128 stands for zero in the data rows.
Here is a table of points, one per row:
[048, 122, 138, 171, 175, 091, 193, 157, 178, 125, 133, 144, 186, 132, 100, 166, 137, 040, 134, 165, 137, 153, 096,
 139, 120, 100, 110, 112, 069, 117, 178, 114]
[099, 035, 110, 097, 136, 168, 087, 087, 138, 188, 092, 128, 150, 176, 138, 107, 158, 243, 081, 130, 101, 156, 155,
 241, 137, 177, 141, 147, 074, 043, 189, 138]
[176, 080, 136, 124, 217, 133, 075, 067, 097, 123, 138, 189, 101, 205, 122, 100, 117, 103, 214, 104, 081, 119, 158,
 112, 113, 151, 118, 096, 141, 166, 151, 160]
[187, 124, 055, 176, 123, 146, 077, 145, 115, 136, 122, 140, 182, 066, 202, 135, 141, 113, 111, 167, 127, 142, 119,
 127, 111, 092, 077, 103, 102, 149, 067, 133]
[101, 197, 160, 079, 159, 112, 143, 084, 183, 130, 131, 176, 147, 060, 197, 141, 059, 112, 103, 114, 061, 109, 094,
 131, 120, 117, 115, 080, 188, 123, 139, 069]
[146, 175, 127, 094, 144, 204, 135, 101, 115, 173, 116, 130, 138, 103, 140, 141, 169, 062, 156, 071, 158, 134, 124,
 170, 122, 113, 134, 118, 102, 086, 166, 134]
[130, 149, 226, 125, 121, 110, 138, 116, 114, 102, 170, 168, 168, 121, 178, 121, 137, 155, 060, 120, 091, 101, 099,
 112, 086, 129, 052, 147, 094, 118, 154, 086]
[146, 154, 143, 158, 148, 130, 140, 070, 124, 140, 098, 163, 194, 148, 132, 045, 138, 203, 095, 138, 194, 126, 110,
 156, 160, 125, 182, 199, 183, 175, 107, 136]
[089, 194, 143, 115, 093, 167, 173, 104, 067, 134, 130, 131, 077, 091, 210, 109, 175, 078, 104, 107, 196, 124, 106,
 147, 140, 154, 054, 057, 229, 081, 220, 107]
[153, 104, 110, 120, 189, 124, 138, 255, 126, 163, 140, 084, 116, 169, 176, 124, 119, 089, 118, 129, 119, 132, 128,
 145, 154, 081, 148, 082, 155, 063, 153, 155]
[140, 233, 204, 099, 169, 187, 131, 138, 096, 127, 150, 138, 155, 064, 164, 193, 135, 126, 200, 146, 083, 117, 095,
 153, 106, 098, 146, 147, 144, 124, 099, 155]
[057, 113, 219, 232, 099, 171, 082, 061, 142, 138, 096, 078, 146, 255, 142, 162, 162, 080, 105, 167, 115, 125, 167,
 154, 123, 142, 080, 058, 168, 163, 039, 141]
[138, 126, 136, 165, 157, 074, 080, 176, 145, 107, 161, 087, 084, 039, 088, 098, 183, 146, 179, 093, 064, 115, 136,
 198, 159, 121, 081, 094, 122, 117, 146, 135]
[186, 184, 154, 138, 019, 071, 131, 127, 096, 154, 131, 166, 089, 129, 158, 071, 060, 101, 069, 115, 123, 143, 173,
 127, 161, 139, 101, 132, 075, 183, 140, 168]
[093, 101, 167, 171, 144, 066, 067, 109, 134, 133, 133, 140, 100, 088, 092, 162, 104, 102, 124, 200, 164, 194, 128,
 141, 044, 148, 161, 071, 195, 117, 138, 165]
[240, 043, 186, 117, 100, 139, 112, 120, 103, 152, 117, 178, 132, 121, 084, 120, 148, 101, 063, 127, 159, 048, 100,
 141, 192, 120, 140, 103, 118, 084, 108, 027]
[094, 059, 205, 129, 086, 134, 133, 056, 092, 122, 081, 119, 116, 038, 080, 114, 123, 103, 115, 186, 088, 175, 043,
 131, 150, 128, 159, 164, 109, 073, 094, 072]
[084, 104, 103, 136, 154, 157, 140, 158, 147, 168, 123, 180, 110, 171, 116, 166, 095, 138, 106, 132, 097, 105, 128,
 000, 149, 128, 125, 058, 140, 137, 140, 149]
[151, 103, 099, 106, 120, 089, 105, 133, 128, 097, 135, 149, 089, 156, 140, 159, 094, 154, 105, 114, 029, 217, 136,
 132, 109, 131, 123, 129, 172, 132, 144, 050]
[173, 145, 064, 086, 114, 142, 148, 091, 119, 017, 149, 166, 082, 154, 132, 166, 128, 099, 170, 075, 127, 150, 136,
 173, 055, 142, 150, 131, 126, 140, 117, 119]
[131, 092, 097, 076, 197, 025, 151, 137, 119, 171, 118, 117, 137, 122, 102, 076, 170, 079, 106, 055, 155, 150, 055,
 098, 133, 098, 080, 140, 063, 169, 177, 134]
[146, 117, 114, 089, 118, 112, 132, 118, 144, 163, 113, 044, 173, 080, 129, 098, 115, 068, 120, 098, 117, 104, 199,
 103, 135, 126, 154, 160, 170, 091, 126, 205]
[152, 087, 157, 139, 108, 151, 140, 111, 120, 143, 118, 200, 097, 121, 121, 146, 211, 073, 149, 204, 138, 118, 162,
 131, 104, 068, 083, 176, 149, 122, 154, 167]
[078, 058, 144, 161, 207, 174, 075, 150, 138, 110, 166, 105, 175, 097, 154, 063, 122, 125, 160, 083, 181, 116, 172,
 089, 087, 117, 188, 138, 131, 176, 158, 113]
[120, 225, 191, 149, 169, 165, 160, 124, 132, 109, 147, 184, 118, 167, 053, 149, 139, 137, 115, 158, 108, 186, 179,
 154, 149, 053, 209, 132, 094, 142, 147, 076]
[153, 092, 069, 077, 086, 141, 216, 117, 079, 121, 088, 141, 170, 144, 081, 140, 162, 139, 124, 120, 173, 178, 140,
 102, 113, 089, 143, 084, 124, 163, 080, 093]
[141, 134, 093, 107, 091, 162, 155, 160, 066, 156, 163, 106, 118, 130, 140, 131, 078, 124, 149, 118, 142, 191, 052,
 118, 127, 110, 161, 143, 058, 082, 162, 194]
[087, 134, 117, 099, 071, 155, 093, 145, 149, 128, 120, 092, 193, 162, 081, 104, 080, 083, 124, 093, 079, 137, 138,
 102, 193, 135, 168, 107, 132, 076, 197, 125]
[117, 151, 159, 069, 131, 119, 142, 091, 158, 154, 106, 085, 169, 110, 134, 029, 116, 139, 217, 165, 088, 146, 158,
 111, 158, 197, 059, 188, 156, 170, 195, 097]
[189, 152, 126, 150, 154, 094, 125, 149, 170, 237, 115, 137, 174, 141, 094, 188, 165, 088, 112, 142, 124, 045, 142,
 109, 105, 092, 155, 057, 163, 102, 075, 096]
[039, 087, 067, 069, 110, 104, 075, 191, 106, 120, 237, 158, 122, 111, 146, 068, 125, 089, 099, 166, 103, 102, 194,
 120, 119, 026, 197, 153, 173, 108, 097, 106]
[092, 169, 021, 101, 177, 134, 072, 167, 189, 129, 109, 186, 159, 165, 165, 175, 163, 161, 089, 220, 203, 157, 126,
 153, 138, 148, 066, 181, 108, 146, 120, 162]
[130, 118, 126, 117, 093, 052, 150, 122, 150, 099, 124, 057, 190, 120, 145, 186, 127, 173, 140, 158, 122, 100, 156,
 094, 117, 071, 120, 132, 168, 215, 153, 208]
[051, 174, 165, 104, 125, 116, 152, 141, 077, 205, 103, 115, 088, 179, 172, 083, 129, 167, 142, 134, 156, 137, 149,
 145, 127, 089, 156, 069, 017, 155, 090, 109]
[114, 149, 120, 112, 138, 072, 111, 082, 168, 054, 135, 158, 125, 095, 053, 116, 187, 099, 123, 135, 134, 124, 204,
 119, 231, 125, 105, 103, 116, 113, 079, 193]
[126, 121, 134, 211, 125, 087, 177, 147, 182, 125, 132, 159, 107, 131, 176, 073, 072, 140, 128, 110, 175, 155, 153,
 126, 197, 114, 097, 190, 197, 040, 068, 112]
[106, 136, 075, 119, 093, 123, 140, 144, 121, 124, 113, 057, 138, 128, 061, 146, 142, 080, 122, 176, 133, 127, 111,
 215, 114, 242, 213, 087, 166, 130, 102, 078]
[180, 145, 165, 172, 142, 107, 115, 199, 143, 103, 049, 103, 080, 069, 073, 162, 103, 171, 074, 068, 168, 171, 122,
 107, 175, 080, 123, 117, 162, 231, 193, 119]
[206, 157, 160, 135, 112, 139, 088, 156, 175, 189, 128, 054, 122, 187, 166, 171, 094, 103, 179, 153, 164, 131, 146,
 105, 157, 140, 176, 192, 116, 123, 083, 083]
[131, 102, 126, 165, 134, 166, 114, 104, 122, 108, 176, 083, 111, 198, 152, 127, 099, 082, 074, 041, 102, 083, 049,
 153, 120, 164, 116, 149, 110, 205, 142, 079]
[107, 113, 150, 105, 066, 175, 116, 198, 182, 109, 207, 179, 127, 132, 100, 076, 144, 110, 167, 133, 131, 084, 095,
 141, 214, 213, 119, 064, 071, 184, 141, 126]
[145, 113, 185, 137, 109, 089, 105, 195, 163, 033, 030, 166, 199, 129, 177, 150, 175, 167, 184, 044, 128, 149, 170,
 135, 092, 139, 174, 178, 048, 082, 067, 105]
[180, 165, 041, 218, 147, 082, 105, 062, 083, 104, 109, 095, 199, 103, 165, 148, 089, 169, 182, 154, 157, 134, 124,
 109, 195, 120, 131, 017, 083, 116, 162, 079]
[131, 098, 116, 144, 178, 099, 116, 138, 067, 121, 167, 067, 062, 121, 148, 144, 165, 139, 131, 209, 119, 156, 144,
 106, 151, 188, 134, 167, 129, 083, 154, 066]
[158, 138, 157, 130, 151, 121, 139, 210, 156, 129, 091, 184, 188, 143, 034, 098, 069, 096, 163, 208, 150, 085, 102,
 058, 037, 153, 107, 152, 174, 077, 128, 129]
[128, 127, 113, 170, 153, 152, 123, 125, 050, 137, 176, 170, 160, 112, 075, 156, 076, 218, 178, 130, 100, 130, 115,
 132, 159, 153, 117, 114, 111, 084, 148, 149]
[139, 144, 148, 118, 144, 157, 142, 149, 162, 090, 080, 113, 048, 131, 203, 156, 121, 123, 120, 124, 153, 158, 109,
 115, 196, 162, 140, 175, 129, 150, 198, 122]
[136, 128, 180, 148, 092, 126, 172, 106, 112, 093, 196, 051, 124, 146, 122, 086, 173, 182, 140, 160, 208, 110, 166,
 098, 050, 151, 085, 081, 121, 102, 115, 092]
[201, 168, 131, 095, 148, 146, 149, 135, 139, 138, 151, 082, 130, 153, 140, 069, 161, 186, 109, 161, 103, 131, 137,
 137, 067, 118, 153, 084, 099, 160, 186, 105]
[061, 137, 089, 134, 131, 143, 111, 092, 137, 137, 118, 121, 131, 061, 157, 115, 114, 184, 035, 094, 161, 054, 099,
 122, 088, 133, 199, 079, 137, 146, 181, 154]
[160, 158, 047, 080, 126, 102, 116, 071, 178, 177, 137, 127, 081, 104, 122, 161, 149, 153, 156, 146, 132, 103, 078,
 118, 152, 110, 140, 124, 112, 141, 038, 136]
[150, 149, 115, 255, 134, 141, 156, 106, 101, 185, 152, 123, 127, 107, 088, 137, 146, 119, 068, 098, 058, 137, 139,
 079, 104, 140, 091, 224, 068, 110, 103, 199]
[148, 178, 074, 129, 116, 116, 086, 161, 111, 120, 138, 122, 109, 165, 104, 145, 157, 142, 101, 108, 135, 103, 098,
 194, 099, 129, 075, 201, 154, 158, 128, 147]
[112, 242, 093, 128, 110, 095, 061, 144, 084, 044, 082, 103, 203, 176, 151, 067, 142, 112, 117, 150, 094, 139, 056,
 119, 128, 083, 110, 124, 155, 123, 083, 160]
[072, 125, 119, 131, 082, 003, 191, 178, 109, 184, 183, 183, 126, 203, 138, 208, 136, 144, 196, 094, 139, 077, 141,
 168, 153, 128, 169, 187, 178, 168, 195, 155]
[185, 038, 137, 160, 120, 139, 194, 150, 102, 102, 112, 148, 134, 121, 195, 106, 077, 125, 146, 138, 103, 159, 152,
 176, 132, 184, 127, 004, 154, 156, 120, 187]
[111, 027, 124, 106, 120, 078, 153, 060, 170, 103, 141, 099, 139, 178, 133, 129, 108, 163, 144, 108, 109, 120, 077,
 155, 087, 069, 087, 075, 106, 088, 104, 142]
[136, 114, 063, 109, 195, 162, 191, 080, 114, 143, 171, 148, 196, 160, 115, 096, 147, 100, 089, 090, 132, 165, 137,
 097, 156, 159, 157, 145, 188, 122, 078, 135]
Along one direction, these points spread out more than along any other. Take the direction at right angles to it along which they spread out most. Go by this last direction. Where along it does each point below lie, from 0 to 99? 50 is the average, and the first point above lies past it. One standard deviation of the points above along it is 16.
[042, 153, 074, 103, 169, 104, 133, 135, 079, 152, 052, 117, 050, 138, 115, 101, 084, 147, 126, 066, 105, 097, 131,
 144, 070, 255, 118, 100, 100, 113, 066, 114] ~ 50
[148, 114, 168, 051, 135, 114, 125, 125, 110, 009, 170, 124, 125, 168, 143, 191, 151, 115, 094, 153, 164, 102, 093,
 044, 166, 174, 140, 159, 094, 070, 151, 178] ~ 44
[117, 134, 127, 150, 120, 161, 149, 118, 077, 069, 131, 121, 162, 095, 110, 207, 107, 098, 071, 095, 135, 077, 189,
 167, 114, 136, 115, 162, 102, 176, 142, 109] ~ 46
[118, 134, 068, 228, 085, 188, 173, 168, 244, 106, 143, 138, 062, 117, 129, 102, 220, 182, 172, 117, 062, 106, 092,
 029, 123, 124, 174, 122, 172, 098, 125, 152] ~ 50
[091, 148, 091, 188, 105, 083, 123, 056, 164, 157, 135, 148, 093, 064, 141, 158, 098, 070, 186, 090, 162, 150, 156,
 109, 089, 156, 142, 181, 088, 144, 135, 082] ~ 43
[159, 139, 253, 089, 162, 114, 120, 081, 101, 175, 130, 133, 055, 127, 104, 163, 116, 145, 108, 093, 171, 110, 079,
 084, 157, 107, 222, 132, 136, 139, 067, 186] ~ 54
[094, 103, 108, 147, 105, 147, 188, 098, 099, 095, 060, 122, 060, 148, 098, 101, 134, 140, 149, 151, 055, 056, 095,
 217, 127, 070, 146, 194, 168, 147, 130, 161] ~ 47
[171, 095, 162, 148, 070, 118, 069, 141, 137, 137, 099, 192, 142, 108, 150, 088, 137, 122, 171, 153, 144, 106, 134,
 128, 060, 168, 171, 143, 099, 146, 167, 165] ~ 53
[103, 088, 106, 101, 086, 191, 077, 115, 138, 170, 098, 144, 136, 122, 136, 129, 172, 103, 136, 161, 103, 237, 116,
 075, 127, 109, 124, 174, 142, 192, 146, 122] ~ 46
[099, 063, 136, 146, 145, 184, 128, 176, 108, 114, 143, 092, 130, 103, 107, 143, 071, 134, 205, 118, 201, 124, 091,
 152, 160, 094, 076, 162, 156, 177, 054, 113] ~ 53
[098, 119, 133, 072, 096, 133, 104, 171, 042, 174, 097, 124, 129, 106, 112, 192, 183, 192, 126, 093, 102, 116, 161,
 054, 137, 104, 056, 128, 187, 109, 082, 068] ~ 53
[125, 162, 153, 057, 078, 183, 101, 095, 203, 181, 153, 110, 154, 122, 081, 174, 075, 175, 107, 087, 179, 172, 146,
 155, 114, 089, 075, 117, 158, 081, 150, 145] ~ 48
[114, 111, 052, 087, 137, 193, 125, 112, 138, 067, 063, 099, 049, 134, 120, 104, 043, 105, 134, 195, 120, 032, 183,
 097, 120, 072, 086, 172, 062, 101, 169, 089] ~ 45
[149, 174, 125, 152, 110, 121, 116, 145, 140, 077, 165, 106, 051, 140, 080, 075, 094, 166, 099, 052, 155, 181, 127,
 172, 078, 134, 091, 138, 098, 088, 087, 155] ~ 39
[137, 100, 190, 075, 170, 171, 179, 129, 177, 138, 160, 097, 136, 069, 162, 135, 128, 151, 074, 177, 098, 143, 174,
 183, 133, 188, 119, 138, 089, 162, 057, 154] ~ 59
